runs of hidden systems:
path 1, J_65 (8 x 20):
-171  -289  135  308  275  -176  510  173  -92  -178  -174  -14  -122  81  182  -120  275  151  -351  -295
-307  -548  447  162  319  -200  86  122  -200  87  3  161  150  121  90  -129  236  144  166  34
-201  -400  321  -125  28  61  -596  103  -93  251  143  45  205  215  87  -58  -9  -26  338  279
-52  -82  -65  -200  -371  415  -699  -26  56  83  102  -185  -96  224  86  82  -187  -241  23  145
-26  120  -204  3  -396  444  -149  -274  34  -229  -16  -270  -403  23  62  167  -144  -333  -292  -241
-189  111  -15  263  53  67  376  -428  -185  -331  -126  -125  -342  -217  76  88  -77  -175  -166  -471
-300  -18  102  287  489  -297  352  -196  -300  -115  -306  147  -27  -191  103  -151  -109  28  257  -240
-237  -91  -10  75  289  -254  -46  185  -101  120  -409  343  168  54  60  -350  -174  136  523  267
path 2, J_190 (8 x 20):
-255  -95  9  431  298  -269  637  -18  -7  -236  -152  139  -186  -196  -244  -109  27  -37  -50  -199
-314  -379  103  353  -130  -96  369  245  283  -187  -129  324  -81  12  -338  -348  102  23  45  154
-133  -248  142  45  -252  39  -268  235  348  -190  -13  200  162  162  -240  -449  6  165  267  418
101  96  43  -157  -46  43  -707  53  228  -277  171  -205  102  170  -30  -342  -148  165  166  306
251  239  -89  -114  159  92  -558  -137  17  -402  213  -534  -146  164  74  -13  -77  56  -193  -101
269  29  -6  59  197  143  11  -218  -232  -382  58  -476  -283  209  105  276  226  36  -315  -343
143  -266  139  142  262  -18  436  -59  -368  -131  -200  -62  -98  252  169  222  430  163  -87  -230
-156  -312  154  124  293  -204  362  231  -264  151  -391  246  122  181  269  -155  240  225  138  -19
path 3, J_296 (8 x 20):
-71  51  189  -247  -325  -5  302  -79  -64  592  88  331  341  -319  244  153  49  -49  66  0
-282  2  381  -223  -43  -87  -270  -179  -87  382  307  123  361  -332  219  -24  -188  -78  262  46
-297  -114  69  -116  286  -106  -638  117  -113  381  182  -117  82  -13  130  14  -315  -217  135  119
0  -63  -345  -81  254  -55  -335  346  -79  498  24  -107  -117  176  -156  314  -208  -328  -24  187
374  176  -361  -154  96  -80  165  134  -141  522  22  75  48  37  -304  541  26  -156  83  182
437  352  -29  -252  179  -213  263  -161  -270  334  7  128  343  -141  2  321  100  192  282  66
116  282  146  -260  330  -327  32  0  -221  254  -54  42  403  -168  469  -106  9  329  107  -63
-202  48  48  -150  254  -284  -69  378  36  395  56  -35  234  -133  436  -197  -80  100  -337  -98
path 4, J_22 (8 x 20):
541  344  123  -221  205  -226  186  -109  -113  -91  112  -75  316  -33  98  82  287  457  52  -17
14  26  8  46  683  -457  143  245  -210  85  -73  -106  105  23  255  -102  93  245  -183  -183
-260  -319  -153  186  216  -12  -12  449  -6  -32  -280  -152  -250  322  293  -202  63  -27  -423  -149
29  -405  2  -3  -457  456  -6  175  27  -16  -133  -23  -197  415  140  103  310  -42  -262  4
200  -263  306  -201  -304  271  105  -224  -237  263  230  92  158  111  35  464  364  -17  110  26
-163  -111  273  -27  329  -144  14  -304  -407  381  258  3  123  -239  55  413  -57  -226  172  -162
-510  -47  -81  229  313  -57  -90  -191  -178  52  -59  -113  -306  -228  52  31  -406  -436  -35  -280
-279  43  -295  232  -370  282  99  -159  131  -288  -334  74  -380  -51  -129  -119  -279  -331  29  -80
path 5, J_14 (8 x 20):
31  -21  87  107  607  -407  431  79  -334  130  -149  62  128  -34  185  47  174  224  -8  -203
-263  -120  -24  -85  116  -99  104  294  -193  525  -351  205  160  45  507  -80  -22  14  -30  -37
-202  -100  -44  -195  -629  296  -46  183  156  456  -128  307  118  -8  210  -48  -75  -164  14  198
-16  2  173  -116  -600  248  -72  -238  263  22  299  205  112  -199  -335  36  -56  -149  251  248
19  47  234  100  181  -114  -168  -447  -17  -285  474  -127  10  -265  -475  143  -142  -134  303  20
-88  38  -131  217  714  -251  -146  -111  -236  -111  86  -311  -262  -19  -214  192  -213  -197  18  -193
63  21  -523  127  399  -109  163  354  -172  159  -393  -118  -294  259  15  165  -34  -118  -225  -68
336  171  -392  -121  -206  31  414  396  67  251  -454  248  89  221  61  13  174  196  -43  189
path 6, J_14 (8 x 20):
-108  -70  180  286  253  -250  331  87  118  -514  -73  -94  -58  -16  95  -409  181  326  -266  -217
-282  -437  269  185  240  -112  -28  256  -55  -180  -222  4  18  270  307  -397  206  256  -65  -40
-137  -394  180  -114  -237  300  -386  143  -91  16  -204  -10  38  417  397  -172  165  114  67  111
115  -58  153  -242  -591  535  -392  -266  -3  -167  12  -118  -25  230  275  33  100  7  48  33
119  168  184  -44  -336  332  -71  -571  2  -513  183  -245  -129  -115  48  58  29  -31  -53  -238
-131  42  149  286  221  -27  211  -419  -144  -586  6  -237  -277  -153  -2  -50  -22  -5  -116  -426
-296  -224  -22  386  402  -102  298  4  -224  -342  -409  -63  -295  136  151  -178  13  8  -51  -297
-174  -244  -114  155  19  103  119  199  -149  -94  -682  179  -134  371  270  -272  59  115  172  44
path 7, J_296 (8 x 20):
-104  -185  285  -236  191  -133  -320  204  -73  493  446  -148  250  -38  253  164  70  -49  -227  -13
65  -210  61  -272  17  78  -400  214  -111  571  333  -157  137  167  141  369  76  -175  -161  103
258  14  -102  -358  -145  216  -251  18  -195  591  181  -91  112  133  113  545  53  -198  -25  102
220  209  -104  -355  -64  141  -81  -195  -358  554  0  13  151  -51  269  503  -29  -143  136  -32
-34  163  -16  -239  161  -49  42  -171  -428  548  -116  84  176  -178  403  311  -120  -115  154  -152
-290  -35  21  -88  275  -224  100  94  -294  643  -112  176  181  -197  304  133  -140  -142  88  -78
-259  -150  28  -74  193  -254  55  303  -74  707  77  241  246  -164  21  105  -121  -167  107  143
-5  -46  41  -209  102  -228  -174  246  39  624  269  183  319  -111  -195  150  -92  -103  219  339
path 8, J_228 (8 x 20):
206  -21  -230  135  -321  168  115  21  289  -253  99  4  -223  118  -633  122  36  -160  6  222
430  83  69  -46  -186  204  -209  -303  81  -558  175  -184  -48  188  -322  36  154  183  215  155
332  171  191  -89  318  -110  -306  -202  -74  -512  194  -360  87  115  121  -161  172  410  28  -57
95  78  62  -39  440  -237  -67  202  -55  -127  103  -349  26  77  387  -121  148  269  -480  -263
-58  -171  -15  -55  -29  10  270  408  22  294  -5  -63  5  121  399  43  272  42  -594  -193
-95  -378  151  -140  -464  208  150  315  65  433  -50  301  165  157  209  45  266  5  -114  145
-196  -288  208  -151  -324  145  -340  122  80  283  8  308  254  112  17  -158  -19  -21  426  396
-315  -47  60  -61  21  56  -692  -72  43  63  113  -69  15  -31  -45  -154  -420  -218  350  213
path 9, J_190 (8 x 20):
128  106  -340  -76  -596  293  94  82  277  135  -192  270  -67  84  -328  66  -101  -185  159  326
343  396  45  -288  -454  159  -101  -355  108  -112  75  144  264  -161  -129  -13  -64  155  410  233
236  463  161  -166  172  -265  -71  -295  66  -145  447  -162  270  -398  -56  -23  -77  194  46  -53
93  134  -24  83  287  -290  231  126  171  -86  430  -272  -67  -230  -198  119  73  -33  -552  -232
171  -228  -138  88  -166  56  431  359  197  57  91  -21  -139  189  -223  198  356  -27  -516  -13
315  -168  20  -198  -421  166  191  303  84  212  -164  253  229  300  56  40  397  261  36  299
211  209  89  -399  -113  -52  -237  148  3  264  -90  118  465  21  442  -215  23  367  166  208
-92  350  -32  -269  73  -76  -315  48  26  234  116  -222  171  -228  507  -132  -266  2  -310  -188
path 10, J_228 (8 x 20):
-102  183  -338  201  417  -252  370  186  -137  -50  -451  -61  -186  -30  236  -140  -104  37  -253  -267
-55  118  -293  125  -316  48  677  220  201  57  -362  224  -137  -92  58  -85  72  -45  -367  -138
15  -87  135  50  -570  95  467  18  309  -60  2  400  145  -126  -259  -155  183  103  93  188
-9  -174  312  108  -57  -155  -149  -13  287  -279  260  144  212  -28  -466  -303  37  173  364  367
-66  -131  63  143  373  -132  -541  67  186  -398  358  -346  -139  138  -351  -186  -111  4  -18  135
37  -79  -94  93  169  180  -316  -4  -49  -340  144  -549  -384  255  57  156  56  -150  -439  -249
139  -112  96  -48  -134  297  135  -188  -295  -130  -137  -212  -134  238  498  203  327  70  -279  -343
-3  -125  262  -117  -48  9  239  -2  -269  79  -334  207  258  104  560  -141  283  333  151  -71
path 11, J_22 (8 x 20):
35  405  -363  -81  -240  -110  277  180  243  207  -355  370  156  -214  -24  -241  -255  57  144  188
-14  204  -56  -90  -277  -193  133  385  492  148  104  218  270  -232  -92  -375  -72  140  -189  237
71  -70  166  5  -30  -220  -127  316  465  -131  478  -93  182  -53  -291  -241  116  173  -266  209
285  -140  122  38  318  -147  -381  126  141  -326  442  -343  -11  254  -343  11  204  169  -94  174
426  23  -125  -85  435  -3  -415  16  -237  -205  29  -391  -114  428  -22  216  153  156  57  56
383  228  -311  -216  172  129  -133  6  -368  79  -338  -257  -90  330  418  251  74  101  -92  -136
112  205  -202  -174  -135  146  299  57  -208  287  -321  -21  -23  34  588  173  124  34  -368  -320
-187  -123  72  56  -182  28  598  84  -11  242  -39  139  -11  -159  313  97  220  -76  -470  -332
path 12, J_619 (8 x 20):
135  -163  176  -182  -312  197  -237  -179  -27  262  303  174  166  44  -341  309  49  -156  423  338
304  245  110  -351  -117  193  -467  -408  -183  95  347  -238  163  -67  97  348  -59  -45  178  14
112  294  -63  -193  -32  181  -172  -240  -173  -25  129  -413  -116  -90  451  222  -44  -72  -433  -401
-202  -56  -116  157  -8  127  405  -43  -173  4  -247  -120  -322  -9  377  141  72  -166  -488  -468
-285  -369  30  323  225  -65  525  10  -318  103  -403  248  -176  78  25  115  133  -118  128  -176
-121  -258  99  104  527  -332  45  116  -323  287  -168  256  141  106  -127  59  8  26  529  216
57  134  -50  -242  367  -334  -386  277  -7  456  105  52  327  -35  29  -42  -188  82  232  296
95  470  -254  -286  -187  -110  -90  234  306  354  129  33  235  -300  104  -123  -259  -12  -237  99
path 13, J_619 (8 x 20):
-257  -245  57  292  263  -84  505  -130  -288  97  -7  -16  -273  -119  -26  329  106  -270  -224  -382
-79  -347  -57  215  484  -200  269  105  -368  365  -103  99  -99  140  -228  389  99  -212  169  -7
157  -54  -115  -196  319  -206  -63  263  -264  636  -70  137  215  140  -17  317  34  -5  262  242
193  353  -105  -391  -26  -166  -12  143  -25  598  33  124  415  -197  265  93  -92  100  24  139
105  518  -77  -199  -135  -188  352  -77  132  224  122  89  247  -489  187  -18  -120  72  -225  -150
78  311  -75  158  135  -249  645  -114  97  -166  126  10  -53  -394  -225  41  27  13  -280  -260
251  -80  -118  260  340  -260  522  126  2  -169  76  -38  -160  77  -493  206  262  45  -136  -17
417  -261  -34  -13  147  -110  163  341  -38  155  80  39  91  383  -303  268  428  180  -10  255
path 14, J_495 (8 x 20):
205  -107  -433  24  -222  226  301  333  -31  183  -445  89  -245  413  -19  225  200  -83  -195  57
172  -4  42  -98  -452  98  569  55  19  105  -331  385  193  56  178  -49  311  240  72  59
-52  75  368  -7  -125  -168  163  -29  200  -313  2  161  325  -177  211  -530  151  439  56  8
-402  -61  164  150  182  -173  -305  132  251  -347  140  -208  -38  -110  191  -555  -182  68  -274  -129
-495  -317  -41  150  -44  204  -345  110  48  82  45  -201  -333  58  154  -35  -229  -425  -339  -158
-162  -401  143  -40  -312  427  -105  -236  -269  250  27  18  -160  167  89  417  87  -328  85  -76
291  -119  326  -133  8  175  -70  -389  -403  -102  17  -21  149  223  96  277  303  194  424  25
338  238  6  -18  473  -192  -93  -170  -271  -418  -209  -205  51  179  183  -123  94  400  212  -74
path 15, J_495 (8 x 20):
360  327  -31  -244  76  -36  -437  -111  132  -98  548  -388  97  -86  -146  134  -63  32  -181  31
300  143  -297  17  224  -56  52  116  30  9  270  -388  -248  57  -257  412  83  -165  -473  -154
166  -121  -217  112  139  -118  576  240  -109  342  3  75  -99  46  -239  457  241  -140  -260  -45
93  -114  117  -39  101  -289  499  231  -75  445  -36  379  336  -75  -65  90  235  173  150  175
13  143  181  -222  176  -388  -57  238  117  298  112  186  502  -199  183  -309  -34  327  129  186
-131  324  -46  -215  73  -158  -378  182  231  212  281  -173  192  -271  221  -235  -313  -29  -273  -19
-141  127  -73  -116  -175  109  -196  -56  127  272  424  -248  -119  -284  38  271  -205  -406  -452  -196
62  -179  171  -19  -44  97  102  -209  -139  243  475  -134  -86  -94  -267  590  142  -318  -155  -130
path 16, J_65 (8 x 20):
-111  -181  24  69  -328  307  138  78  60  -282  -219  -117  -198  231  422  -201  215  90  -431  -262
-453  -408  445  235  -22  49  173  -103  -34  -213  104  -36  -91  -89  284  -204  151  -8  -268  -336
-577  -466  400  213  392  -125  -278  -38  -194  6  151  -72  -37  -44  135  -153  -117  -165  84  -130
-350  -364  -18  81  229  102  -551  61  -207  101  -165  -72  -183  269  22  20  -246  -264  312  115
-73  -117  -187  16  -338  456  -341  -159  -115  -123  -358  2  -264  319  42  25  -143  -229  283  112
-115  155  9  52  -473  402  -2  -471  35  -465  -219  12  -200  -80  123  -142  -143  -107  119  -133
-339  228  95  206  53  -64  99  -349  64  -492  -83  -58  -123  -360  140  -387  -279  6  -7  -313
-358  31  -105  315  513  -342  51  127  30  -282  -289  -17  -152  -85  2  -459  -279  44  50  -104

runs to name:
path 17 (2 x 20):
-126  -248  -85  -44  32  -45  -127  384  90  569  326  -56  -33  12  -185  302  -44  -349  -312  111
321  -84  24  -204  -67  55  -106  -33  -99  431  376  3  131  61  -364  555  134  -190  130  244

J_296
path 18 (2 x 20):
-118  339  -83  82  192  -194  134  -336  -156  -99  -285  204  51  -309  -71  -140  -353  -6  513  -3
-344  198  -4  293  169  -232  216  -231  148  -303  43  60  -119  -456  -279  -260  -347  -138  71  -163

J_190
path 19 (2 x 20):
-309  -103  138  57  81  -242  526  222  1  357  -16  205  133  -262  267  -66  102  -12  -324  -220
-410  -306  50  8  -296  25  146  399  197  512  17  297  76  -103  70  -92  -36  -222  -210  79

J_190
path 20 (2 x 20):
328  302  -164  -73  424  -181  148  -272  -404  163  -28  -71  14  -95  -91  447  -34  -60  243  -80
73  277  -301  196  336  -314  668  -19  -132  62  -276  131  -84  -226  -113  122  -53  -22  -69  -193

J_190
path 21 (2 x 20):
-41  -271  -17  -90  -306  209  -185  74  72  415  267  144  -10  83  -382  343  -35  -365  145  295
356  88  -46  -112  -44  77  -88  -282  -107  139  305  -34  16  -20  -503  507  7  -200  296  178

J_14
path 22 (2 x 20):
342  142  187  -92  214  -8  223  -404  -446  -177  -80  -67  116  35  234  238  266  282  204  -182
77  269  -46  172  616  -379  246  -144  -218  -312  -251  -76  -3  -111  91  -169  -54  252  127  -219

J_495
path 23 (2 x 20):
-7  296  84  -90  243  -366  -255  108  224  -149  82  25  328  -181  39  -517  -182  342  177  174
-211  253  -285  -10  15  -46  -391  206  325  2  94  -253  -143  -157  18  -243  -414  -201  -346  -12

J_495
path 24 (2 x 20):
-363  -221  -214  341  -179  58  223  198  234  -129  -320  266  -276  53  -337  -265  -148  -243  94  148
136  -147  -39  118  -7  -31  -59  52  92  -260  -202  228  27  260  -468  -178  21  131  571  430

J_14
path 25 (2 x 20):
-317  -565  198  80  89  116  -253  349  -57  93  -24  -115  -91  343  298  -118  187  -35  -283  -40
-147  -397  -15  -96  -20  271  -469  193  -229  226  -251  -60  -74  460  301  45  16  -105  107  112

J_190
path 26 (2 x 20):
-195  -243  97  161  327  -223  267  339  -19  45  30  -143  -51  33  289  -95  224  70  -558  -270
-375  -483  116  217  -18  -123  387  363  107  370  23  308  -7  -32  -169  10  135  -176  -139  56

J_619
path 27 (2 x 20):
449  222  -28  63  56  49  108  -312  2  -597  145  -279  -145  53  -269  119  179  167  -41  -107
436  205  -190  59  474  -254  356  -55  -305  -136  -294  20  24  154  -113  168  161  275  242  -8

J_22
path 28 (2 x 20):
346  306  -248  144  264  -216  258  94  158  -511  -57  -217  -143  45  -209  -158  105  268  -239  -86
398  40  -299  79  254  -197  345  379  5  -147  -311  7  -39  332  -130  -55  293  318  -86  118

J_22
path 29 (2 x 20):
288  193  -31  -330  307  -36  -421  -110  -312  298  190  -333  151  82  310  338  -20  36  -45  -96
296  436  -246  -178  257  -62  115  -208  -314  196  8  -255  -27  -146  206  432  -58  -75  -165  -281

J_495
path 30 (2 x 20):
75  72  -29  -48  -373  63  19  242  355  -272  -265  206  169  149  69  -542  71  373  85  290
-98  -15  309  65  -314  19  -50  -81  362  -503  56  128  175  -86  -79  -549  28  293  167  176

J_619
path 31 (2 x 20):
-227  176  -187  39  -223  193  207  -376  -114  180  -82  74  -201  -343  -14  273  -300  -454  52  -212
-196  258  -148  142  -265  -8  471  -253  121  32  -87  271  -100  -463  -271  18  -260  -264  109  -71

J_22
path 32 (2 x 20):
107  185  188  -322  -121  133  -444  -199  -9  102  543  -353  129  -178  227  194  -46  -64  -269  -113
-100  1  33  65  -38  64  123  -115  55  -19  414  -326  -237  -200  -25  279  28  -297  -591  -375

J_14
path 33 (2 x 20):
-85  -239  131  189  121  12  113  -312  -294  -89  -207  252  -36  70  -304  109  5  -73  686  153
-42  -11  -95  50  101  -54  -66  33  -127  -115  -536  295  90  196  3  -301  -119  193  623  286

J_296
path 34 (2 x 20):
-189  -372  275  4  521  -215  -414  118  -225  259  386  -195  70  84  1  187  35  -125  14  16
46  -220  -191  -122  68  206  -274  165  -249  467  36  -230  -182  294  106  509  31  -327  -225  -14

J_14
path 35 (2 x 20):
-53  -387  465  -127  -331  188  -359  -37  142  60  413  77  246  70  -110  -13  176  58  187  253
-13  12  158  -203  -109  173  -668  -183  78  -29  549  -369  15  -48  3  126  -149  -197  -96  33

J_65
path 36 (2 x 20):
174  23  -253  50  -249  200  447  -148  -167  110  -426  313  -112  123  -212  300  80  -121  349  96
283  324  -139  -55  -128  -28  128  -171  40  -228  -329  268  165  -11  -228  -194  -93  250  592  278

J_228
path 37 (2 x 20):
209  50  117  -183  -60  88  160  -367  -404  327  -72  232  204  -37  22  430  104  -6  487  74
224  279  145  -230  441  -231  -128  -274  -372  149  151  -172  252  -137  307  208  5  175  123  -170

J_619
path 38 (2 x 20):
310  180  -57  -249  -569  155  -69  86  375  61  199  180  225  5  -321  -9  72  88  118  409
507  431  10  -391  -197  -22  -250  -62  212  -10  340  -90  336  -113  -79  4  30  272  35  231

J_190
path 39 (2 x 20):
-97  -39  367  -21  -58  -151  160  120  219  -160  229  -53  242  -156  317  -361  224  328  -408  -156
-219  -282  377  -5  -193  89  -268  139  278  -99  441  -223  55  -21  160  -206  137  40  -474  -73

J_296
path 40 (2 x 20):
223  533  -581  -104  33  -49  89  207  84  3  -440  -62  -85  23  157  -126  -226  68  -151  -12
161  355  -276  -48  -227  -136  320  349  426  -92  -177  144  127  -130  -5  -396  -25  261  -239  110

J_14
path 41 (2 x 20):
-171  187  -168  -24  70  -80  -109  234  218  30  126  -310  -110  -174  299  -170  -160  -86  -652  -269
-146  -203  165  -12  -387  218  335  -34  23  245  240  4  -67  -129  158  260  207  -233  -490  -276

J_228
